{"in": [104, 153, 184, 164, 128, 62, 205], "out": 184}
{"in": [5529, 2811, 6389, 7414, 5846, 8639, 8100], "out": 6389}
{"in": [16, 90, 15, 14, 10, 86, 88], "out": 15}
{"in": [2, 6, 3, 3, 7, 3, 2], "out": 3}
{"in": [119, 41, 144, 207, 141, 71, 19], "out": 144}
{"in": [27, 34, 62, 203, 87, 71, 31], "out": 62}
{"in": [8315, 5914, 5169, 1194, 4219, 4527, 4650], "out": 5169}
{"in": [196, 160, 158, 45, 124, 146, 163], "out": 158}
{"in": [114, 49, 223, 46, 58, 163, 171], "out": 223}
---
156  103  198   70   54 → 156, 54

604  226  947  241  503 → 604, 503

7  5  2  5
4  5  1  5
6  8  6  3
→ 7, 3

96   4  64  40  35  71 → 96, 71

0  4  2  6
3  5  5  3
7  3  8  0
→ 0, 0

 664  -593   301   139  -521
-545    50   660  -301   146
-357    49    55   513  -768
→ 664, -768
---
9	-11	9	-10	-9	-9	10
-47	52	-44	49	45	45	-48
-24	27	-24	26	25	25	-24
ans = 9

42	-42	-45	-39	46
38	-33	-32	-41	41
48	-41	-45	-39	48
ans = -45

7	5	15	14	-42	-16	-5
29	-18	12	-1	-18	-1	7
17	5	-14	-6	1	-22	-24
ans = 15

43	53	1	-39	15
-51	22	-50	27	-10
-48	17	-55	28	-9
ans = 1

3	41	3	-35	-14	41	18
-2	-33	-2	29	11	-34	-14
-3	-45	-3	39	15	-45	-20
ans = 3

23	-36	-33	26	34	-32	-27
-27	43	36	-28	-37	32	29
-33	42	39	-31	-43	35	38
ans = -33

50	-3	55	-3	55	51	-3
10	-2	11	-2	11	10	-2
29	-4	32	-4	32	30	-4
ans = 55

1	2	1	4	2	4
46	46	43	-3	47	-4
-2	-2	-2	9	-2	8
ans = 1
---
array([5437, 4818, 1199, 3281, 8780]) result: 1199, 8780

array([[196, 206, 231, 165, 176],
       [ 78,  31,  95, 104, 177],
       [197,  66, 106, 199, 149]]) result: 95, 231

array([ 6, 71, 46, 87, 25]) result: 46, 87

array([23, 81, 23, 70, 30, 64, 22]) result: 70, 81

array([  12,  173, -351, -256,  670,  257, -815]) result: -256, 670

array([4876, 5685, 6601, 6260, 5064, 8625, 2749]) result: 6260, 8625

array([23, 17,  2, 93, 68]) result: 2, 93

array([8, 1, 6, 1, 1, 2, 9]) result: 1, 9
---
[115.282 -43.760  39.472 -95.436  33.269] Out: 115.282, 39.472

[-110.7  146.4 -104.0  102.5  -95.0] Out: 146.4, 102.5

[[-137.3  108.0  -73.6  220.0   64.7  111.8]
 [  99.1    2.0  -12.1  101.4  -49.8  139.1]] Out: 220.0, 139.1

[  6.2 -10.3  10.1   7.3] Out: 10.1, 7.3

[[ 0.7 -0.5  1.5  0.0]
 [-1.9  2.2 -1.0  0.5]
 [ 2.3 -1.1 -1.8 -0.8]] Out: 2.3, 2.2

[ 125.7  -66.5 -131.9  -51.6   62.4  167.3] Out: 167.3, 125.7
---
7	17	-49	51	-23: -49

44	-6	-22	32	22	49
-32	17	16	42	-4	19
: 16

52	53	16	53	18	49: 16

39	12	2	7	20	14
50	40	18	2	5	18
22	51	45	26	5	3
: 45

13	6	1	-33	31
6	30	-5	-16	22
35	-16	42	-22	21
: 42

16	8	2	-40	-24	32: 2
---
[[65, 149, 99, 143, 119, 82, 108], [146, 127, 13, 160, 21, 146, 83], [37, 18, 100, 155, 167, 204, 187]] Out: 187
[[5167, 6372, 4802, 5351, 5648, 6170], [8943, 2253, 9254, 8757, 9167, 2467], [4711, 6722, 5565, 6608, 5638, 6749]] Out: 9167
[[-17, -32, 12, -29, -30, -19, 22], [37, 10, -20, -38, 18, 21, -26], [-40, -3, -17, -28, -7, -34, 18]] Out: 22
[2207, 6997, 1174, 7940] Out: 6997
[169, 204, 38, 83, 107, 140, 77] Out: 169
[23, -5, 27, -44, -43, -36] Out: 23
[94, 28, 24, 8] Out: 28
[497, 77, -723, -306, 885] Out: 497
[[354, 49, 138, 716, 179], [304, 426, 419, 98, 775], [657, 430, 421, 658, 40]] Out: 716
---
Input: [-53  37  43  -9 -45]
Output: 37
Input: [ -1  -2  31 -21 -51  16  41]
Output: -2
Input: [24 16 -3 45 40 24 44]
Output: 16
Input: [ 41 -12 -14 -36]
Output: -12
Input: [ -2   2 -31 -17 -55  52]
Output: 2
Input: [-37  13  39 -50 -25   6]
Output: 13
Input: [35 26 34 55 31]
Output: 26
Input: [  8 -15  52  21]
Output: -15
Input: [ 21 -42  44  -1]
Output: -42
Input: [-50  27  19 -37   2]
Output: 27
---
array([-30,  30,  -9,   5]) => 30, -30

array([[774, 830, 548, 772, 808, 757],
       [452, 194, 907, 444, 245, 481]]) => 907, 194

array([[4710, 6525, 5238, 8164, 7757],
       [9781, 8745, 9504, 2835, 2970],
       [6706, 9903, 7556, 6698, 5656]]) => 9903, 2835

array([-12,  -7, -29,  -2,  41, -48]) => 41, -48

array([7885, 7667, 3226, 8932, 9091]) => 9091, 3226

array([6021, 7840, 1680, 8324, 1241, 3384]) => 8324, 1241

array([[105, 105, 223,  84, 108, 125],
       [112, 221,  63, 106, 125, 181],
       [156,  62, 155, 121, 123, 112]]) => 223, 62

array([[ -78, -856,  574,  -26],
       [ 296, -679,  234,  295]]) => 574, -856

array([621, 896,  89, 706, 287]) => 896, 89
---
Q:
-28	-20	-7	28	-42	-2
39	-10	2	8	30	-32
-10	-10	-24	19	-27	0
A: -24

Q:
10	-43	35	-2	12
12	-47	37	-2	13
14	-51	39	-2	15
A: 39

Q:
-6	-6	50	48
38	37	-7	-7
-6	-6	22	22
A: 22

Q:
-35	-22	-44	27	5	-27	-10
36	11	-33	10	34	-7	5
19	-34	30	24	-22	23	-24
A: 30

Q:
-37	4	34	-21	-7
31	9	-17	18	1
-36	-48	6	-29	13
A: 6

Q:
14	-3	20	-2	-7
-5	-3	20	36	-9
47	4	20	-2	1
A: 20

Q:
-20	36	36	37	-20
-37	52	52	53	-36
-31	47	47	48	-31
A: 47

Q:
41	0	-4	13	13	-22	-13
33	-12	7	-2	-1	-31	-13
-3	0	31	-18	-8	4	33
A: 31

Q:
-51	43	-37	26	25
20	-1	7	-36	-5
27	-13	37	-28	-41
A: 37
---
16	-289	-972	194	589	-564	33 → -564

7	0	6	1 → 1

5	11	88	24	29 → 11

9	245	132	184 → 132

33	46	110	132	107	146
216	55	176	137	89	193
→ 46

4	9	4	1	3 → 3

99	-34	558	-459	799	-624	71
112	-179	664	-758	599	-232	-367
-318	360	-494	562	-173	-483	683
→ -624
---
[[650 465 408 449 416 444 447 660 733 268 407 215 971 635 718]
 [614 676 783 300 647 594 555 453 303 750 621 212 544 650 595]
 [367 550 750 303 343 852 343 772 534 907 860 626 583 550 331]
 [644 576 439 366 764 542 559 519 359 307 498 650 912 614 397]
 [633 488 488 419 660 230 659 604 429 517 362 971 743 601 910]
 [433 615 580 322 494 675 198 526 553 676 364 725 987 634 524]
 [375 360 530 716 371 302 217 658 714 533 657 182 724 345 988]] gives 331

[[67 69 55 50 47 44 63]
 [55 33 45 64 50 48 65]
 [75 76 62 43 48 37 56]
 [63 68 45 66 49 48 86]
 [79 35 62 50 44 39 51]
 [41 21 46 57 56 60 42]
 [47 38 59 40 51 51 25]] gives 56

[[108 127 143 143 112 109 132 109 129 100 142]
 [121 121 115 125 112 117 134 113 133 115 135]
 [115 144 152 136 113 113 132 116 130 108 146]
 [108 130 110 130 101 106 152 102 150 107 140]
 [ 89 150 138 148  95  91 158  93 159  89 152]
 [ 97 158 163 150  98  97 149 103 147  96 157]
 [ 33 227 216 201  50  35 201  57 211  47 201]
 [116 108  90 120 112 116 143 107 138 112 127]
 [116 113 131 136 120 118 123 115 120 106 134]] gives 146

[[45 32 47 57 39 54 33 51 42 86 48 50 59 41]
 [46 47 64 57 39 43 48 34 48 58 52 49 57 61]
 [41 47 20 57 39 43 62 57 51 46 49 49 59 61]
 [45 47 77 60 47 40 63 57 48 46 70 49 46 52]
 [45 49 22 57 39 43 62 57 51 46 48 49 59 61]
 [45 39 54 55 41 43 62 53 40 61 48 49 62 61]
 [43 69 54 57 47 43 62 57 48 46 62 36 67 61]
 [47 47 54 67 54 66 62 60 50 46 57 58 59 25]
 [45 44 70 58 49 43 62 57 48 44 69 49 39 50]
 [45 53 55 57 39 43 49 43 48 59 52 49 56 61]
 [43 47 49 51 39 60 60 57 66 43 90 64 60 61]] gives 61

[[63 74 67 21 50 54 48 36 48 75 32 39 31 47]
 [56 63 19 40 44 49 80 29 64 29 45 31 54 47]
 [44 62 12 45 40 57 77 44 42 23 49 33 61 46]
 [62 81 48 14 41 63 64 37 55 50 44 28 42 52]
 [43 68 50 25 32 75 45 72 34 34 64 35 54 58]
 [32 60 16 52 43 59 62 58 11 39 40 43 58 40]
 [36 44 70 49 47 57 20 76 19 65 51 60 45 49]
 [56 69 49 37 56 45 56 29 34 80 20 45 33 37]] gives 46
